50 stands for zero in the data rows.
Some points, one per row:
38 53 50 48 66 70 43 68 40 64 73 46 55 52 34 46
46 51 53 48 53 48 47 48 45 56 46 48 52 50 23 46
63 48 37 48 43 39 55 42 47 60 42 51 49 60 45 44
56 49 56 44 51 66 52 57 41 57 74 46 44 46 83 56
47 55 40 56 52 55 45 38 37 60 54 52 53 56 42 45
42 52 49 44 55 62 52 81 45 50 71 48 47 45 80 55
50 53 50 62 39 35 52 32 62 33 23 53 51 51 39 47
54 45 23 57 51 49 42 46 50 83 49 45 52 56 34 42
44 54 59 52 49 46 49 37 46 46 50 50 46 48 54 54
26 51 44 51 70 84 42 78 51 68 58 38 60 55  0 50
40 50 51 49 67 67 43 58 39 74 64 43 52 53 25 49
58 42 54 44 45 55 56 59 56 38 61 47 46 43 93 59
37 59 49 61 47 44 47 31 54 43 27 51 56 53 15 47
52 47 49 50 49 36 46 44 59 46 35 48 50 52 40 50
46 52 48 50 61 69 46 63 36 70 70 47 52 51 43 49
38 55 58 50 54 64 53 64 44 48 68 47 50 50 63 53
30 44 61 41 75 75 38 68 46 73 65 42 54 47  5 56
36 60 59 61 55 60 47 43 37 52 59 49 55 52 26 47
47 54 41 54 38 50 59 49 48 43 40 53 52 55 47 44
58 49 43 43 59 63 50 70 35 76 78 47 46 52 74 50
36 56 66 62 51 53 44 38 46 38 45 48 52 50 22 49
50 49 47 49 45 45 51 45 55 48 45 50 49 52 53 53
55 41 50 48 44 26 51 46 80 31 15 52 53 54 26 47
43 55 54 64 44 36 47 24 55 35 29 55 54 52 35 46
56 48 46 48 36 31 56 43 57 33 22 52 52 52 36 44
67 56 49 46 35 31 54 33 36 43 45 54 51 54 65 44
59 59 49 51 42 49 53 42 24 55 70 55 46 47 74 46
70 35 49 45 37 13 57 44 99  1  0 58 51 50 47 50
56 46 39 43 63 74 45 71 34 82 73 45 47 53 56 48
41 57 56 41 56 65 54 76 44 51 73 48 45 48 73 56
59 45 52 41 48 44 50 50 46 52 58 50 48 44 69 54
50 46 51 45 50 47 50 47 49 53 46 49 50 49 41 48
38 50 53 43 61 65 55 82 49 53 69 48 47 45 73 59
70 37 34 46 39 15 56 44 89 28  3 56 51 55 39 47
38 53 55 52 56 59 48 53 49 56 57 47 52 46 46 56
42 58 60 50 45 62 56 51 40 37 48 51 56 50 34 47
47 51 62 47 51 53 50 51 45 46 57 51 48 44 60 58
51 54 55 56 43 45 50 36 36 51 60 55 47 50 69 50
81 31 26 40 35 18 53 44 77 53 28 54 46 54 75 50
42 58 62 47 54 48 50 43 47 39 40 50 53 50 25 50
43 46 46 47 66 64 44 65 46 68 66 42 47 47 50 56
51 51 55 47 41 39 52 44 54 35 36 54 51 51 44 50
47 49 55 49 49 50 53 53 51 48 42 48 49 50 37 49
50 53 38 55 59 56 44 43 35 73 59 52 56 58 20 39
72 36 48 45 34 10 62 41 99  4  0 59 49 51 51 50
53 55 65 59 40 26 47 19 69 21 23 55 46 46 56 56
24 59 65 43 75 84 44 84 44 52 80 46 56 50 11 52
38 56 71 63 50 45 42 27 58 36 37 49 47 44 43 57
44 52 45 52 59 66 42 51 35 76 67 46 54 58 17 44
37 52 43 46 66 78 50 88 44 58 72 48 58 54 29 43
38 51 57 57 58 45 36 33 54 57 45 49 49 46 27 54
31 48 36 46 77 85 42 91 50 74 73 43 56 59  3 43
62 42 52 41 59 52 48 54 45 67 67 45 44 49 69 54
47 51 51 56 50 44 45 34 47 59 45 51 52 51 36 45
60 40 46 41 58 64 47 61 45 78 74 46 43 44 77 55
50 54 43 49 58 65 50 62 31 66 73 52 53 58 35 43
61 45 45 49 40 24 53 43 76 25 10 55 52 54 36 50
53 52 29 50 47 51 50 48 44 67 59 49 50 54 57 43
53 49 50 52 45 34 46 34 61 45 33 53 47 48 58 51
40 60 70 57 53 46 42 29 49 41 44 49 50 44 41 54
35 59 55 60 55 56 45 37 42 50 45 50 59 56 12 45
34 53 45 58 53 59 48 49 52 53 46 47 56 53 24 46
53 49 57 47 40 31 54 45 65 24 20 54 54 52 37 50
54 48 49 45 36 36 61 43 60 32 30 54 51 56 51 49
59 63 63 55 32 31 55 21 32 30 43 61 52 51 60 44
49 58 51 54 44 51 51 39 27 54 60 54 55 55 45 42
70 45 31 52 33 26 55 36 55 52 31 55 46 54 67 43
56 51 35 59 39 29 53 28 56 44 24 55 48 55 50 42
42 55 57 51 52 55 47 49 43 47 50 50 53 50 32 49
53 49 54 45 57 75 49 62 32 63 73 48 49 50 62 52
41 58 58 51 61 71 48 62 30 56 77 47 54 51 33 46
40 55 53 47 65 75 50 78 45 63 71 45 47 46 62 52
57 45 45 42 55 77 50 69 31 68 74 50 48 53 61 48
58 47 39 50 42 40 56 45 51 49 51 54 47 50 80 53
48 57 49 62 43 40 47 26 57 40 24 50 51 53 34 47
66 38 33 46 40 20 54 45 77 42 15 53 50 53 37 43
46 62 49 65 40 40 51 32 47 33 26 52 55 56 21 38
32 61 74 57 63 64 36 37 41 51 65 46 50 47 26 53
49 54 57 50 46 44 48 41 49 48 48 52 50 49 59 52
60 45 54 41 57 65 49 59 36 66 77 46 47 45 82 55
46 61 65 57 39 42 50 27 43 32 54 53 44 47 77 55
54 46 44 53 42 25 53 44 77 31 12 53 52 52 35 47
46 52 69 48 51 51 51 50 48 36 50 46 51 47 43 53
57 38 48 44 49 57 54 60 55 49 63 49 46 45 92 59
42 54 49 51 60 65 42 55 30 67 69 47 53 52 28 48
53 55 73 45 50 50 48 45 35 43 62 50 49 45 50 53
57 46 43 50 48 48 50 46 53 65 54 47 48 49 65 50
12 more points follow, each with its number after it:
39 57 71 44 69 68 43 72 34 58 89 48 48 43 61 59 0
55 45 46 43 53 61 50 61 47 62 61 46 47 47 59 52 1
44 54 49 59 43 41 52 35 55 37 35 53 53 53 44 52 2
72 50 59 49 26 10 60 31 65  9 22 62 46 50 78 51 3
67 50 47 41 44 52 55 50 38 58 69 51 46 47 90 50 4
28 45 42 49 69 76 42 75 56 70 61 39 56 51 14 53 5
48 53 56 46 59 69 51 58 31 64 71 49 49 47 51 51 6
42 55 56 58 52 49 45 40 45 48 42 49 50 51 26 50 7
61 40 40 47 44 28 52 49 73 42 26 52 49 47 45 48 8
33 60 78 51 54 63 51 55 43 35 72 47 47 39 74 62 9
53 46 61 48 40 22 56 40 92  3  4 55 50 45 45 53 10
41 44 36 42 85 79 35 90 51 87 76 42 54 56  8 44 11
Which three of these numbered points are nearest to each point below, ignoring the direction in which the first points spread most? Their numbers follow each, nearest first.
41 55 50 55 49 53 47 41 42 50 53 51 53 51 42 46 > 2 7 6
45 54 50 60 46 41 46 30 54 44 39 52 52 50 45 53 > 2 7 6
50 50 47 61 41 33 50 27 63 36 21 52 50 53 44 50 > 2 7 6
69 42 39 46 40 46 58 52 42 60 63 54 41 48 99 50 > 4 3 1
40 65 65 65 52 53 41 28 39 46 35 53 56 54  9 44 > 7 2 6
73 35 32 45 32  8 63 46 99  5  0 60 51 54 50 46 > 8 1 10
47 53 47 59 40 40 49 30 53 43 38 51 50 51 48 48 > 2 6 7
45 46 29 47 69 79 41 74 42 88 67 42 53 56 15 44 > 11 5 8
65 42 44 47 38 29 58 45 73 32 31 55 48 50 72 53 > 1 3 8
38 55 72 46 67 78 44 65 37 58 81 47 48 42 57 58 > 0 6 9
36 63 90 52 48 56 55 46 49 16 65 52 43 35 84 63 > 9 0 3
49 54 54 44 53 58 55 77 42 51 78 53 43 47 85 54 > 3 4 0
67 36 49 43 42 35 54 48 76 35 35 51 48 44 69 57 > 1 8 6
36 51 71 50 59 64 50 58 48 44 65 48 44 42 57 61 > 0 9 10
38 57 52 55 49 51 47 35 47 50 53 49 50 48 52 55 > 2 6 7
50 61 70 50 35 41 60 36 44 18 51 57 50 43 77 55 > 9 3 0
61 47 44 45 50 57 56 64 39 60 73 51 44 46 95 53 > 4 3 1
35 44 46 54 52 48 49 56 79 35 17 47 53 52 16 51 > 5 11 10
46 61 57 45 55 71 55 66 26 47 81 51 50 50 67 47 > 3 6 0
60 52 64 46 39 35 58 35 44 33 51 55 47 49 74 54 > 3 0 6
73 48 49 51 21  5 66 34 83  0  0 63 49 56 77 45 > 3 1 0
52 46 28 43 69 64 47 85 44 79 72 50 48 53 47 42 > 8 1 6
80 46 47 46 29 13 54 27 52 32 36 58 42 50 97 54 > 4 3 1
53 57 51 48 57 61 44 53 25 65 81 50 45 53 53 49 > 6 1 2
49 56 40 58 29 29 51 21 61 29 18 56 51 51 52 44 > 2 6 7
58 49 43 49 41 48 55 49 41 55 68 54 43 49 98 50 > 4 3 1
36 54 72 50 58 63 51 59 42 46 65 48 51 44 59 58 > 0 9 6
40 57 54 63 48 45 44 32 50 41 29 54 54 55 13 46 > 7 2 5
50 55 52 61 42 32 46 23 55 38 28 57 51 52 47 52 > 2 7 6
52 51 59 47 48 43 53 44 47 42 45 54 49 48 56 54 > 6 0 2
38 57 56 52 55 62 51 59 45 46 66 51 47 47 63 55 > 0 6 2
85 34 13 41 38 44 56 60 43 85 69 51 42 53 99 47 > 4 1 3
37 52 46 46 67 78 48 83 44 67 76 47 52 51 35 49 > 8 10 2
52 58 67 47 45 51 53 43 26 50 74 51 48 51 73 49 > 3 6 4
37 59 77 49 61 78 48 62 29 48 74 50 50 47 43 58 > 0 6 2
31 57 61 56 62 70 48 57 36 54 65 47 60 51 13 46 > 7 2 5
50 49 61 51 46 43 58 44 59 33 47 51 44 45 75 59 > 0 3 9
57 49 37 46 56 68 51 70 34 75 75 50 50 51 65 50 > 1 6 8
60 42 57 45 26 20 62 44 99  0  1 60 48 49 63 52 > 10 0 1
50 50 56 46 66 70 41 60 27 76 79 43 48 48 42 49 > 6 1 2
53 44 50 51 36 25 58 43 87  8  5 55 50 51 42 48 > 10 8 2
64 49 52 47 42 42 54 40 41 53 61 53 44 46 87 53 > 4 3 1
37 43 41 51 54 56 46 58 63 54 35 44 59 51 18 49 > 5 11 7
29 57 60 57 67 68 38 47 39 63 59 46 56 58  0 46 > 7 5 2
43 50 39 44 71 71 40 70 39 80 71 47 55 56 16 40 > 11 5 8
46 39 35 41 82 70 37 90 48 99 82 44 49 52 30 48 > 11 8 5
37 56 59 52 63 68 46 57 34 59 67 45 53 53 21 49 > 7 2 6
64 44 40 42 48 61 54 63 45 62 70 50 45 47 89 55 > 4 1 3
52 52 49 48 36 28 60 47 76 12 12 57 54 51 40 43 > 10 2 8
72 30 59 46 40  8 57 47 99  0  0 57 51 48 42 55 > 10 8 0
58 54 45 50 37 34 54 40 45 43 43 54 49 51 51 46 > 6 2 1
49 54 54 49 48 57 56 57 40 51 63 47 45 45 74 53 > 3 6 1
65 50 57 41 46 55 56 46 22 62 76 51 45 50 87 52 > 4 3 6
27 53 57 52 63 66 48 66 50 48 63 46 51 45 42 54 > 10 2 7
40 46 43 61 50 37 47 39 75 39 15 48 56 52 19 49 > 5 7 11
49 52 53 53 43 49 55 44 40 48 55 52 50 51 57 47 > 6 2 1
40 53 66 55 46 33 53 40 71 18 19 52 54 45 27 53 > 10 7 2
47 46 43 46 54 63 54 75 50 57 67 47 47 47 75 54 > 1 3 8
36 50 53 43 64 67 51 84 51 56 72 43 49 47 64 56 > 10 1 0
51 52 55 46 55 57 51 55 36 60 73 49 47 46 75 55 > 3 4 6
43 44 31 52 63 64 46 60 55 76 44 43 57 58 10 40 > 11 5 8
48 50 44 50 36 30 56 45 75 16  7 53 55 53 31 47 > 10 5 2
80 28 29 37 46 44 50 57 56 72 64 48 40 48 99 52 > 4 1 3
41 53 54 46 64 65 51 82 49 54 75 46 49 44 72 54 > 0 1 3
48 54 65 47 43 31 55 42 65 22 24 52 53 50 31 48 > 10 7 2
34 66 75 49 62 81 51 74 30 35 81 50 53 46 42 52 > 10 0 9
43 50 72 45 58 73 51 62 39 49 74 46 46 42 68 59 > 0 9 3
59 47 44 49 51 62 53 64 37 64 69 49 44 48 84 52 > 4 1 3
40 56 54 58 51 53 47 42 52 52 41 47 54 52 22 49 > 7 2 5
36 56 70 56 55 55 48 46 43 42 65 49 48 45 62 57 > 0 9 6
22 59 77 58 76 77 30 48 39 63 63 41 58 48  0 52 > 7 5 2
38 50 45 59 49 41 47 39 71 38 17 50 57 54 12 46 > 5 7 11
60 38 46 46 44 41 56 53 67 41 41 51 49 48 65 51 > 1 8 6
69 35 34 47 38 22 54 47 86 32 14 55 47 54 52 47 > 8 1 6
44 52 48 40 71 71 44 78 36 69 81 46 50 52 43 44 > 8 1 6
64 53 56 48 34 31 59 37 41 33 51 53 47 49 81 52 > 3 4 6
37 46 53 54 64 62 41 55 55 65 47 43 58 48 14 47 > 5 7 11
49 50 40 44 68 82 46 79 33 79 80 46 53 55 41 49 > 8 1 6
59 45 55 46 44 46 56 50 58 40 57 52 49 44 84 56 > 3 4 1
